In the rows, 128 means zero.
Each named turn below is shown by a few rows before and after it. Which turns, in which order, take the first row of each later pair to the second? The first pair is answered.
Z674:
[ 88 144 154 101 143 131 131 203 129 152 157 117 128]  ->  [ 92 150 154  96 142 129 130 201 123 150 164 121 125]
[102 138 154 155 133 129 154 189 142 134 138 120 124]  ->  [ 98 133 143 139 132 122 167 179 120 133 165 124 140]
[135 128 107 106 106 110 152 144 107 119 161 119 134]  ->  [158 153 130 121 101 117 125 156 131 118 132 131  98]
Z894:
[111 125 138 125 125 133 156 169 127 122 130 121 142]  ->  [114 122 132 117 121 125 158 166 123 123 134 120 143]
[129  93 114  99 133  98 130 105 128 174 131 102 144]  ->  [131 111 122  94 142  99 117 110 120 187 133 112 129]
[112 175 162 114 149 148 111 166  88 161 138 132 151]  ->  [ 98 162 171 140 152 165 117 165 100 145 123 124 160]
Z547:
[119 137 150 122 110  97 144 146 136 126 112 133 134]  ->  [121 131 140 118 105  95 150 129 126 118 122 137 143]
[ 99 116 127 168 151 165 152 115 127 100 126 150 152]  ->  [ 91 113 121 159 162 166 144 104 124 119 127 146 152]
[100 134 136 101 172 126 100 123 108 190 148 119 119]  ->  [113 154 171 125 154 130 105 178 134 166 125 117  96]
Pairs:
Between the rows of a pair lie two turns.
[108 149 157 154 170 165 129 155 126 155 110 133 101]  ->  [108 151 135 123 166 149 151 134  81 148 163 150 120]	Z674, Z674
[113 111 129 139 106 148 174 157 111  83 154 110 148]  ->  [137 139 154 160 101 156 143 172 139  82 119 121 107]	Z674, Z674
[138 121 117 111 112 110 171 161 116 100 162 126 129]  ->  [132 113 132 142 115 125 154 179 160 106 114 104 116]	Z674, Z674
[101 117 136 136 162 151 121 141 139 179 110 112 120]  ->  [110 112 149 160 134 150 144 165 155 134 100 107 125]	Z894, Z547
[158 111 102 103 122 107 128 119 135 142 133 119 129]  ->  [164 134 120 112 130 118 109 127 140 148 120 132 107]	Z674, Z894
[129 139 131 116 121 116 122 147 130 140 133 128 118]  ->  [131 141 139 128 115 120 130 146 129 118 133 135 121]	Z894, Z547
[ 63 128 148 130 167 150 163 146  81 126 160 132 171]  ->  [ 62 141 165 138 171 153 153 176  98 134 140 126 152]	Z547, Z547
[164 109 121  86 114  98 107 113 130 139 114 110  91]  ->  [169 113 130  95 103  97 116 127 137 119 110 114  90]	Z547, Z547
[112 117 129 129  88  96 125 134 171 150 101 111 150]  ->  [123 126 115  99  85  79 131 125 142 156 135 126 152]	Z894, Z674
[148 126 122  97  95  84 137 144 133  97 159 115 122]  ->  [131 105 126 120 102  94 135 156 164 104 124  87 128]	Z674, Z674
[114 129 147 153 142 126 135 168 149 156 119  90 143]  ->  [149 174 148 125 132 111 128 154 108 144 159 139 119]	Z674, Z674
[171 152 144 145 109 130 118 128 131  96 115 140  98]  ->  [167 136 141 154 103 132 127 126 139  84 110 131 109]	Z894, Z894
[130 149 143 122 118 135 139 153 111  96 108 137 100]  ->  [108 120 136 133 119 140 152 152 120  93 102 114 122]	Z894, Z674
[158 151 174 192 110 149 116 149 173  57  63 140 111]  ->  [155  86 102 160  94 122 156  61 139  43 115 135 175]	Z894, Z547
[110 132 136 161 141 154 140 115 130 106 120 130 134]  ->  [132 138 123 142 123 135 147 105 113  96 146 146 134]	Z894, Z674
[145 124 115 159 111 135 137  87 140  74  96 147 145]  ->  [139 115  87 127 126 122 122  56 121 114 113 147 151]	Z547, Z894
[ 82 104 118 128 141 137 136 112 101 130 141 105 176]  ->  [127 167 136 107 145 131  96 112  82 146 152 154 123]	Z674, Z547
[111  99 129 165 133 135 135 130 163 116 102 105 135]  ->  [111  90 116 159 130 130 142 106 150 109 117 111 150]	Z547, Z547
[ 66 123 136 123 157 134 100 154 126 177 127 102 112]  ->  [ 58  97 127 137 146 135 120 148 138 156 120  87 134]	Z894, Z894
[132 133 128 133 145 139 104 119 143 145 104 121 112]  ->  [135 127 134 151 129 139 123 128 152 115  99 120 120]	Z894, Z547
[141 138 124 117 138 115 120  94 101 143 134 136 124]  ->  [128 145 144 138 152 132 109 115 119 151 107 128 114]	Z547, Z894
[168 130 123 158 169 131  69 121 133 125 123  98  98]  ->  [161 101 115 174 159 133  87 115 145 105 116  83 119]	Z894, Z894
[130 153 169 166 109 153 136 162 139  90 106 128 121]  ->  [143 130 130 139  91 132 162 109 105  70 151 142 151]	Z547, Z894
[143 138 132 106 130 115 131 119 144 138 119 140 116]  ->  [130 120 133 117 130 118 138 126 157 137 107 122 126]	Z547, Z674
[153 169 129 151 135 172  77  98 126 114 119 162  86]  ->  [155 163 120 149 131 169  86  83 117 101 130 168  97]	Z547, Z547
[100 115 107 108 128 126 137 126 121 137 136 100 155]  ->  [104 130 131 120 124 130 133 165 141 133 115  95 136]	Z547, Z547
[152  98 128 131 113 101 149 166 148 141 120 109 164]  ->  [173 123 128 107 111  88 138 164 132 151 137 128 147]	Z894, Z674
[132 162 162 129 134 140  96 140 127 149 104 130 102]  ->  [133 142 164 159 110 149 132 133 133  87 105 132 127]	Z894, Z547
[125 132 149 136 114 138 164 156 115  91 168 135 143]  ->  [118 121 123 112 130 130 155 120  96 123 186 135 153]	Z894, Z547
[120 118 112 123 126 132 150  95 103 107 164 136 149]  ->  [131 154 127 114 147 137 102 101 111 153 144 147 105]	Z547, Z674
[122 119 138 135 133 133 118 116 145 140 115 123 128]  ->  [123 115 126 120 126 123 133 104 127 134 138 130 140]	Z894, Z674
[199 125 129 147  86 113 100 113 177  97  97 139  89]  ->  [167  66  84 111  87  85 132 105 165 127 124  93 138]	Z674, Z894
[103  96 136 162 123 163 161 114 140  77 111 129 165]  ->  [166 139 126 118  91 125 147 105 113  72 150 173 130]	Z894, Z674
[175 134 126 116  98  99 144 157 127 111 132 135 113]  ->  [158 118  97  91 126  99 129 112 109 152 145 130 128]	Z547, Z547
[139 106 124 116  99  97 160 142 149  92 135 127 148]  ->  [139 119 107  81 123  91 136 114 122 139 157 140 139]	Z547, Z894
